In the data rows, 500 means zero.
Some points, each followed by its number:
[505, 362, 490, 455, 391, 544, 561, 471, 343, 641, 593, 359, 516] 0
[583, 600, 460, 572, 489, 389, 467, 717, 580, 679, 433, 582, 555] 1
[434, 468, 498, 370, 555, 478, 530, 387, 535, 436, 514, 577, 424] 2
[440, 465, 494, 375, 550, 477, 527, 397, 540, 454, 512, 573, 418] 3
[546, 558, 467, 516, 508, 405, 475, 642, 577, 622, 436, 584, 509] 4
[496, 543, 537, 559, 584, 521, 453, 484, 492, 371, 302, 509, 491] 5
[598, 573, 463, 604, 416, 424, 477, 732, 578, 703, 540, 514, 538] 6
[440, 539, 513, 387, 544, 507, 537, 338, 449, 502, 629, 613, 590] 7
[476, 527, 532, 522, 587, 516, 461, 454, 514, 357, 340, 531, 480] 8
[542, 415, 487, 598, 413, 490, 369, 662, 673, 421, 514, 358, 337] 9
[526, 443, 497, 579, 452, 502, 391, 603, 618, 393, 461, 410, 372] 10
[469, 576, 515, 465, 551, 537, 601, 371, 454, 492, 682, 539, 607] 11
[466, 437, 494, 418, 569, 468, 477, 482, 516, 472, 314, 582, 400] 12
[488, 655, 523, 540, 542, 521, 551, 425, 541, 423, 620, 566, 589] 13
[429, 465, 495, 354, 577, 472, 531, 378, 539, 448, 505, 593, 421] 14
[521, 324, 484, 501, 389, 564, 481, 536, 366, 579, 485, 288, 443] 15
[463, 478, 530, 527, 521, 567, 477, 419, 509, 309, 470, 425, 457] 16
[535, 417, 469, 495, 460, 454, 452, 611, 506, 603, 412, 479, 455] 17
New points follow, each followed by the numbers of its two nearest points above by angle, seen from the average point of the numbered points, nearest first.
[489, 494, 544, 607, 525, 567, 404, 489, 571, 247, 402, 409, 397] 16 10
[519, 399, 492, 521, 454, 520, 455, 570, 465, 524, 418, 402, 438] 15 17
[493, 415, 448, 435, 517, 469, 488, 519, 474, 556, 361, 532, 428] 12 17
[566, 436, 463, 522, 454, 451, 462, 650, 454, 681, 361, 472, 490] 17 1
[477, 623, 524, 483, 502, 536, 608, 372, 429, 480, 721, 555, 660] 11 13
[499, 677, 527, 575, 522, 537, 562, 431, 526, 430, 665, 534, 610] 13 11
[454, 436, 498, 375, 611, 446, 470, 446, 499, 448, 247, 640, 448] 12 8
[492, 669, 528, 570, 546, 520, 529, 441, 573, 387, 611, 555, 573] 13 11
[519, 314, 476, 470, 394, 525, 439, 542, 367, 637, 475, 339, 466] 15 0
